In the rows, zero is written as 128.
One turn sends every row of this set to another row. A few are shown first. Where does it send the rows asked after them?
Fuli: [140  86 145 114 119 165 114 155 142 125 163 142 131 123 101 116]
bozur: [135  74 142 137  97 127 122 149 108 132 167 102 125 108  91 148]
favo: [132 100 108 116 108 131 129 137 121 161 150 104 156 139 114 155]
Biri: [154  86 112 115 134 107 133 121 131 120 157 114 109 121 122 143]
Tuviv: [131  95 108 108 105 141 107 153 107 135 150 122 111 120 113 161]
tugu: [135  93 115 150 147 130 128 152 131 126 158 139 139 138  72 139]
ziruk: [144  53 125 129 110 117 126 141  99 140 179 121 120 137 115 128]
badar: [139  87 127 131 124 126 127 145 128 137 168 150 136 137 107  87]
vanin: [134  77 111 137 125 114 127 154 150 147 147 129 102 145  92 109]
zepa: [136 102 147 134 131 129 147 148 132 122 180 115 146 121 103 156]
Sokof: [122  98 114 115 108 120 129 139 124 157 144 101 134 119  94 165]
kega: [127  59 146 116 139 144 137 165 144 153 150 115 135 136 105 124]
gilu: [135  99 136 117 136 136 118 153 119 104 149 146 108 112  93 128]
Bigo: [118  79 128 120 122 139 136 141 113 130 151 116  95 107  78 147]
gar: [134  78 152 121 128 119 148 139 150 127 159 114 120 127  98 104]
Ladag: [132  68 138 146 127 117 134 120 113 139 161 116 113 108  97 116]
tuzol: [124  78 126 125 127 115 134 152 124 173 135 133 149 131  90 150]
vek: [129 104 110 103 126 130 138 173 142 136 147 110 146 144 123 136]
zup: [147  85 111 130 127 128 134 152  93 138 156 150 135 143 127 114]
ril: [130  89 148 150 129 144 137 147 127 123 165 149 134 149  88 127]
ribe: [132 112 120 119 129 145 139 151 145 140 144 101 113 158  92 131]
tof: [124  95 139 130 134 154 135 160 142 137 157 147 142 160 106 127]
sidi: [133  80 134 141 122 154 129 151 124 139 146 137 147 122 125 169]
ruru: [154  99 108 109 122 130 114 123 129 125 159 132 138 116  99 105]
Vadi: [131  81 118 100 112 149 114 135  91 142 135 129 134 125 117 136]
goput: [133  84 129 124 108 133 122 162 124 137 129 132  99 114 127 118]
gunu: [141  81 133 153 118 123 113 124 117 141 170 141 142 141 115 116]
Viv: [134  77 117 114 126 118 122 159 116 124 152 111  90 111 111 116]
rifa: [134  85 130  96 114 129 137 122 118 149 177 101 143 138 115 144]
zubun: [117 104 105  95 110 137 136 160 128 145 146 118 120 127  81 147]
Fud: [134  85 122 132 124 115 128 145 121 138 161 138 119 129  78  91]
tasor: [132  71 126 130 118 140 132 124 133 152 152 134 160 148  83 127]
fefof: [140 121 125 128 122 139 145 164 129 136 149 141 119 149 125 120]
pili: [118  95 133 122 138 140 150 160 142 145 139 103 144 144 110 155]
betu: [138  97  93  99 128 115 105 140 117 150 154 135 119 131  92 132]
Pudof: [138  84 117 113 124 113 132 154 139 157 157 104 120 119 139 148]
Seben: [132  78 114 119 107 125 110 131 106 127 158 121 103 109 100 157]
vumes: [136  91 129 130 120 112 129 140 122 140 148 143 114 125 108 180]
kade: [128  96 122 130 123 144 123 147 119 134 141  92 134 125  68 146]
Nisok: [140  91 128 134 130 138 118 156 131 125 159 137 147 158 139 135]
vada: [144  69 121 127 127 119 120 136 111 117 165 126 108 109 117 107]
fim: [131  86 143 139 134 139 155 143 137 137 158 105 151 150 123 144]

zup moves to fefof
gar moves to tasor
tof moves to pili
Now these:
rifa moves to Vadi
vumes moves to Biri
favo moves to Tuviv
zubun moves to Bigo

One turn sends every row of this set to another row. A few are shown first. Where does it send the rows asked after them?
zazes: [120 104  95 138 110 121 126 123 119 127 138 134 129 101 126 119 136 106
 137 116]
nevi: [118 109 114 132 102 120 124 113 120 117 147 117 144 121 137 105 133 107
 157 110]
lop: [149 110 138 124 123 134 121 125 115 130 136  99 118 127 170 103 150 108
 134 127]
bubo: [128 109 101 131 110 101 133 106 114 119 168 133 139 108 141 118 125 106
 141 127]
zeme: [147 157 140 124 138 120 128 110 131 128 138  76 125 127 140 127 108  93
 135 139]
pibol: [149 126 130 135 138 125 111 103 148 103 117 121 144 107 164 144 111 130
 125 146]
notot: [142 135  86 150 164 130 137 121 105 122 137 104 134 125 120 118 125 106
 126 156]
Nuti: [138 121 122 139 129 120 126 162 119 111 130 157 130 121 152 122 143 101
 135 145]
nad: [152 129 114 124 113 134 146 116 115 121 155 127 142 151 146 129 112  96
 115 147]
velo: [136 164 122 135 147 103 141 139 140 109 140 119 130 119 131 144 111  92
 129 156]
vatis: [138 135 143 142 133 124 114 105 141 107 115 126 144 111 166 129 103 138
 120 136]
sazo: [131 153 145 140 151 108 121 147 133 125 118 101 108 100 145 117 133 105
 135 134]
vuk: [145 133 116 145 166 113 124 112  94 120 152  93 138 122 147  95 127 112
 148 153]
gak: [121 142 111 157 161 128 128 141 107 109 125 108 143 133 129  96 134 114
 151 142]
kege: [133 132 129 143 134 127 124 109 154  99 116 118 139 113 164 138 118 138
 113 136]

notot moves to gak
sazo moves to zeme
vatis moves to pibol
Now these:
nevi moves to bubo
nad moves to Nuti

One turn sends every row of this set to another row. A few are shown first. Where does it send the rows asked after them?
dorok: [120 114 148 149 136 127 132 134 137 103 147 138 147 127]
Rafat: [123 135 122 112 129 123 133 121 104 166 135 109 127 122]
pamul: [131 120 135 130 115 111 132 144 158  95 127 128 121 142]
mubug: [122 131 119 111 125 119 139 123 106 161 141 105 125 119]
muvu: [140 128 125 135 119 136 130 101 128 150 153 111 141 116]
dem: [132 135 149 131 132 122 108 134 151 109 116 137 126 155]
Vig: [125 136 122 110 128 127 133 123 106 169 126 116 131 120]
vedu: [144 126 121 132 112 142 135 106 133 153 135 122 148 110]
Tup: [141 131 128 134 121 140 125  99 127 154 145 116 144 117]
rafep: [123 112 145 146 131 131 136 138 140 106 133 147 152 123]
betub: [128 142 117 109 129 104 130 148 121 118 110 120 101 135]
baf: [134 122 136 127 114 119 129 146 159 101 110 139 128 141]
Lolo: [123 116 149 146 135 134 129 136 138 109 130 149 154 126]
baz: [134 130 143 128 123 124 117 141 156 109 105 143 131 148]
tevi: [120 118 152 149 140 129 125 132 135 107 144 141 148 131]
gesar: [126 132 117 108 122 127 139 127 109 167 122 118 132 115]
keli: [125 128 114 109 118 123 145 129 110 162 127 113 130 112]
mim: [129 143 117 108 129 106 129 149 122 120 104 123 103 135]
Vifal: [124 127 114 110 119 119 145 127 109 159 136 108 126 114]
Dotef: [128 125 141 132 124 110 123 138 153  96 138 122 117 150]
tid: [122 119 152 148 140 133 124 133 135 110 135 146 151 130]
dom: [141 124 121 134 113 134 138 104 132 146 151 111 141 111]
kirek: [122 111 145 147 131 127 137 138 139 102 141 141 149 123]
lofav: [129 145 119 108 132 108 125 147 120 122 103 125 104 137]
raf: [128 147 121 109 135 108 122 145 119 122 106 123 102 139]
biru: [129 132 148 133 133 115 110 133 149 103 132 126 120 156]
kodud: [143 123 119 132 110 137 140 107 133 148 142 117 145 108]
Pato: [127 146 120 110 135 106 123 145 118 120 112 119 100 139]
zazov: [127 144 118 109 132 104 127 146 120 118 113 118  99 137]
Gazef: [143 130 126 133 118 143 128 102 130 156 136 122 148 115]

Pato moves to zazov
dom moves to kodud
Now these:
mubug moves to Vifal
tid moves to tevi
dem moves to biru

One turn sends every row of this set to another row. A few are shown first. Where does it send the rows asked after them?
dato: [119 112 110 105 143 139 129 115 122 123 103 100 125 110 128]
logem: [125 123 127 116 126 152 120  99 131 133 128  95 107 109  97]
fuve: [135 141 124 131 117 146 150 118 130 137 145 126  91  99 110]
lur: [132 121 124 121 149 132 128 127 173 111  92 137 108 134 113]
Zanun: [126 125 144 113 125 149 122 100 139 137 128  99 111 114 106]
futot: [156 134 125 131 128 132 134 130 160  85 105 129 116 143 114]
Sev: [139 134 128 136 119 142 155 118 148 143 140 121  91  94 111]
Venub: [162 132 126 132 132 132 128 134 156  88 102 123 117 143 112]
zumav: [144 109 136 141 145 128 109 120 157 137  98 133  95 129 106]
guf: [143 123 103 131 146 120 134 141 108 100 118 118 127 116 129]
maka: [117 105 107 105 138 135 141 112 123 120 106 101 121 116 128]
ketom: [138 141 125 135 115 147 145 117 134 136 142 115  91  90 119]
pazar: [134 122 127 116 143 131 132 130 168 114  88 135 106 138 115]
mamuv: [125 127 131 115 124 152 121 102 128 142 122  98 107 103 109]
kuvi: [171 116 118 143 111 134 126 130 156  93 111 114  86 131 120]
vimel: [169 113 115 145 116 134 131 136 157  95 108 114  82 129 122]
Kiz: [161 113 137 154 116 128 130 130 145 133 105 131  82 130 117]
Tif: [145 129 100 139 147 130 139 131 138 105 151 116  91  89 128]
vuve: [161 106 131 149 113 129 127 128 143 133 103 131  80 129 120]
venep: [140 125 103 130 154 127 139 131 117 102 122 112 134 105 134]
zufiv: [117 107 115  99 138 139 126 120 127 112 104 100 116 120 131]
darir: [142 114 139 139 144 130 107 120 163 134  99 125  90 129 106]
Leziv: [149 137 104 146 141 134 143 132 137 105 147 112 102  87 130]
modog: [154 129  99 151 144 126 137 137 139 108 142 114  95  88 115]
beviz: [143 123 108 133 153 117 136 126 112 103 130 113 132 113 131]

maka moves to Tif
ketom moves to dato
Now these:
futot moves to vuve
Kiz moves to pazar
Zanun moves to guf

One turn sends every row of this set to another row. A few are shown first. Where does it send the rows asked after them?
lefu: [144 140 139 134 103 110 139 139 152 155 128 155 112 102]
bif: [173 137 144 106 109 126 163 138 107 126 115 124 105 107]
gemur: [164 128 132 115 112 105 152 139  96 141 110 145  80  91]
pufif: [153 149 159 131  92 111 131 143 137 110 126 123 129 105]
duk: [132 148 168  97 118 108 132 124 111 108 115 136  97 134]
tus: [159 144 149 118 102 130 154 139 143 134 127 131 126 115]
nevug: [160 142 145 138 108 105 148 137 154 111 129 132 109 106]
tiner: [124 144 169 101  96 120 120 124 118 130 131 147  89 135]
gesev: [133 144 154 120  91 108 106 158 112 123 139 147 123 115]
Risur: [118 159 152 117 109 118 133 148 141 146 126 122  66 119]
Nula: [124 155 152 109 111 115 137 148 119 137 118 118  53 115]
fovab: [134 151 140 135 109 105 123 159 103 147 124 113  65  97]
Puruv: [133 150 158 117 127 116 136 122 136 140 126 140 118 138]
saf: [151 135 145 112 102 106 119 156  75 124 128 139 104 107]
rom: [152 137 135 132 112 114 122 153 100 155 138 142 125 110]
pakop: [162 139 150 122 104 100 147 140 130  90 120 128  92 103]
foza: [108 134 154 126  96 103 142 159  90 146 124 134  81 104]
Pilol: [171 134 132 130 106 116 157 149 141 128 134 138 106 102]
Dus: [167 141 154 119  98 107 140 143 100 101 114 116 109  98]
fupin: [ 99 142 167 125 108  99 147 138 108 137 116 128  79 117]
tobun: [131 153 142 120 120 119 143 145 126 159 122 118  62 115]
pina: [129 144 160 141  98 106 101 131 116 143 140 140 112 119]
Dok: [159 135 131 139 125 103 151 127 124 158 114 142 100  97]
der: [153 145 162  99  90 122 147 142 128 101 120 129 109 113]
Larof: [108 138 158 130 118 102 155 136 101 152 114 126  79 115]
Vode: [175 134 135 134 119 105 159 136 126 117 121 126  97 100]
bel: [149 135 145 141 114 107 115 128  85 157 132 134 100 112]
Kame: [144 135 155 100 113 122 135 121  88 143 123 140  77 128]
vuger: [100 142 161 135 113 103 149 136 119 153 120 130  89 119]
sevin: [137 140 153 117 114 127 132 120 120 165 136 146  99 134]
kopa: [100 138 158 131  90 104 136 159 109 148 130 137  91 107]
Pone: [109 134 148 136 101 107 144 157 101 163 129 135  91 105]
Guzi: [134 141 160 105  83  98 128 145 128 104 116 153  87 100]
furaz: [129 148 159 128  95  97 127 133 156 121 121 150 106 106]
nomok: [150 137 152 109 104  91 140 133 101 106 102 140  75  95]
duga: [122 156 150 133  98 103 113 161 118 134 127 116  69 101]
sof: [173 130 136 114 102 111 156 150 118 107 125 135  89  98]
foli: [151 140 149 108 138 114 148 120  99 140 114 132  99 130]
bigu: [127 155 141 144 108 107 118 159 125 155 132 117  78 101]
roru: [137 139 161 124  96 100 104 132  83 122 128 134  90 114]
vigof: [158 138 146 118  90 111 145 153 145 101 133 140 101 104]
gad: [173 140 141 138 111 115 147 139 116 135 122 118 126 100]

pufif moves to tus
rom moves to foli
Now these:
gemur moves to nomok
fovab moves to Nula
Pone moves to Larof
sof moves to pakop
tiner moves to pina

